Some points, each followed by its number:
array([ 20, -24, -12, -18,   0, -13, -15,  38,  30, -16,  -1, -19,  28,
       -11, -18, -35, -13, -32,   0,  39,  31,  -5,  42,  32,  34,   8,
       -35,  13,   4,  -9]) 0
array([ 31,  -6,  19,  38,   9, -39,  31, -45, -47,  35,  -1,  40, -46,
       -45,  50, -54,  43, -53, -59, -43, -42,  18,   4,  25, -39,   6,
       -23, -35, -54,  59]) 1
array([-15, -24,  -5,  21,  30,  -7,   1, -60, -44,  70,   0, -33,  -7,
       -27, -33, -46,  59,  31, -25, -39,  10,  69,  25,  13,  35,  30,
        72,  33, -51,   4]) 2
array([-21,  13, -25,  -2, -46,  14,  38,  34,  40,   7,   7,  18, -56,
        14,  17,  54,  16,  45, -43,  -8,  51,  59,   9, -52, -73,  46,
        46, -29,  42, -34]) 3
array([ 30,   6,  -5,  13,   8, -31,  30, -51,  10,  42,  36,  30, -10,
       -40, -26, -61,  49, -58, -28, -56, -44,   9,  -1,  24, -34,  32,
       -18, -24, -39,  43]) 4
array([  9,  51,  33, -17, -34,  14,  54,  13,  20,  32, -15,  26,  49,
        32, -21, -12, -16, -23,  29, -13,  -1, -31, -14, -23,  36,  29,
       -39,  62,   6,  40]) 5
array([-18,  29, -17,  80, -16,   4, -31, -26, -26, -43,  18,   2, -22,
       -55,  74,  79, -54,  29, -58,  23,  26,  18,  19, -48,  24,  15,
        25,   7,  64,  70]) 6
array([ 41,  37, -22,  73, -40,  -5, -30,  33, -11,  38,  38, -60,  13,
        63, -35,  59,  42,  68,  46,  59,  64,  62,  14,   3,  24,  53,
        83,  25, -20,  29]) 7
array([  6,  25,  18,  23, -46,  24,  31,  28,  36,  -5,  52,  12, -74,
        21,  -7,  57,  36,  59, -23, -51,  44,  18,  -1, -27, -38,  38,
        30, -22,  44, -44]) 8
array([ 22, -51, -27, -11,   5, -23, -36,  44,  23, -30,   5, -31,  18,
       -23, -10, -39, -12, -28,  -8,  44,  41,   7,  58,  49,  31,   4,
       -38,   2,  -3, -28]) 9
array([ 34, -38,  22, -36,  33,  25, -16,  11, -33,  27,  19, -11,  61,
       -13,   3, -35,   4,  46,  22,  17, -29,  -8, -63,  25, -43, -46,
        -2, -36,  53,  -7]) 10
array([ 29, -50, -27, -14,  14, -17, -33,  48,  27, -23,   1, -33,  19,
       -25, -16, -40, -10, -33,  -7,  51,  45,  -2,  55,  50,  35,   0,
       -37,  -3,   4, -25]) 11
array([ -7,  51,  14, -11, -34,  13,  37,  -1,  40,  -1, -15,  19,  43,
        44, -21, -19, -27, -29,  36,  -6, -23,  -5, -12,  -8,  31,  25,
       -17,  38,  -5,  34]) 12
array([ 26,  27,  23, -16,  37,  13, -37, -60,  15,   9,  49,  19,  33,
        30,   4,  42, -37,  39, -16,  -7,  -5,   4, -14,  21, -43,  39,
        -5, -27,  65,  24]) 13
array([  1,  49,  35, -15, -35,  -7,  45,  -5,  16,  13,  -8,  31,  34,
        19,  -4, -25,  -9, -33,   4,  -9, -23,  -8,   0, -14,  15,  29,
       -24,  43, -10,  50]) 14
array([ -6,  38,  43,  10, -35,  -7,   3,  15, -55, -46, -27,  -2, -25,
         6,  67,  -7,  -1,  -5, -25,  37, -23,  -7,  -2,  32,  11, -46,
        30,  -2, -24,  29]) 15
array([-59, -18, -47,  33,  -7,  15, -35,  35,  54, -63,  11,  21, -50,
        18,   4,  60,  -3,  50,   6, -41, -19,   3,   4, -27, -30,  63,
       -68, -56, -12,  49]) 16
array([ 25, -49,  -4, -20,  13,  26,   3,  42, -32,  21,   1, -27,  53,
       -24,  -4, -36,  19,  30,  40,  29, -19, -14, -66,   9, -39, -45,
         2, -28,  41,  -5]) 17
array([ 32, -20, -25,  33,   8, -38,  28, -23,   2,  49,  29,  21, -24,
       -41, -11, -43,  56, -47, -27, -52, -22,   4, -14,  -5, -53,  40,
       -26, -34, -41,  52]) 18
array([ 35, -37,  21, -42,  33,  38, -12,   4, -30,  27,  21, -12,  56,
       -15,   6, -36,  -1,  47,  30,  16, -33,  -8, -61,  26, -38, -38,
       -13, -29,  56,  -3]) 19
New points follow, each followed by the numbers of its three nearest points above, looking only along the 4 directions in which the numbered points spread most, nearest first.
array([-57,   1, -15, -75,  69,  -7, -42, -70, -30,  21,  -8, -46, -42,
        61,  48,  14,  34, -38,  50, -40,  60, -75, -19, -50, -43,  31,
        70,  50, -29, -29]) 15 13 16
array([ -7,  21,  33,  -6, -29,   0,  14,  15, -30, -24, -36,  11, -14,
         3,  63,  -6, -25,  -8, -33,  31,  -6,  13,  14,  21,  15, -29,
         8,  17, -11,  11]) 15 0 14
array([-14,  25,  21,  -5, -37,  -7,  13,  14, -26, -29, -28,  -1,  -9,
         7,  49, -13,  -4, -14,  -6,  36, -16,  -3,  -4,  11,  -7, -39,
        42,  -4, -10,  11]) 15 13 0
array([-13,  41, -11,  31,  -9, -47,  -3,  -6,   4, -33,   1,   7,  17,
        -3, -71,  44,  15, -45,  34,  30, -52, -35,   2, -36, -18, -59,
        24, -13, -47, -37]) 15 14 12
array([-61,  -5,  26, -49,   6,  -2, -16,  -1, -25, -31, -22, -25, -11,
         6,  14, -11,  29,  23,  17,  -5, -15, -27,   1, -19,   9,   4,
        22,  27, -36,  -6]) 15 13 0
array([ -5,  34,  39,   9, -38,  -9,   3,  13, -44, -42, -20,  -5, -20,
        15,  59,  -8,  -1,  -7,   1,  35, -22, -22,  -6,  25,  12, -46,
        36,   0, -19,  22]) 15 13 14
array([  3,  15, -58,  -2,  14,  48,  43, -37,  44,  45, -56,  30,  -6,
        66,  48,  -1, -67, -47,  31, -26,  22,  50, -15,  10,  -5,   7,
        -2,  -1,  -2, -32]) 15 14 12
array([-78, -33, -33, -37,  42,  45, -16, -30,  22, -29, -63,   1, -32,
         7,  15,  -5, -20,  28,  32, -52, -38,  12,   0, -13,  37,  31,
       -36, -16, -40, -16]) 15 13 14
array([-11,  46, -10,  33,  -7, -54,  -6,  -2,  -1, -30,  -4,   6,  21,
        -4, -70,  49,  15, -46,  20,  30, -50, -33, -10, -37, -24, -65,
        25, -16, -47, -37]) 15 14 13
array([-75, -17,  20, -66,  18,  -1, -22,  -5, -17, -26, -20, -34,  -7,
         7,  -2, -13,  41,  30,  30, -16, -11, -34,   1, -32,   6,  18,
        21,  34, -39, -17]) 15 13 0
array([-55,  -7,  12, -42,  19,  -1, -20, -15, -22, -25, -17, -29, -10,
         4,  16,  -4,  23,   9,  23,  -9,  -1, -38,  -4, -29,   8,   3,
        31,  31, -19,  -5]) 15 13 0
array([ 33,  32,  46, -27,  40,  16, -45, -64,  10,  11,  55,  35,  37,
        42,   0,  54, -42,  71, -32,   0, -16,  23,  -7,  38, -50,  56,
       -22, -41,  66,  23]) 13 16 15
array([ -5,   8, -40,  52,   2,  34,  -2, -17,  20, -32, -36,  -3, -17,
        50,  11, -19, -26, -24,  51, -12, -38,  30, -35,  47,  28, -22,
        14, -47, -33,   1]) 15 0 13
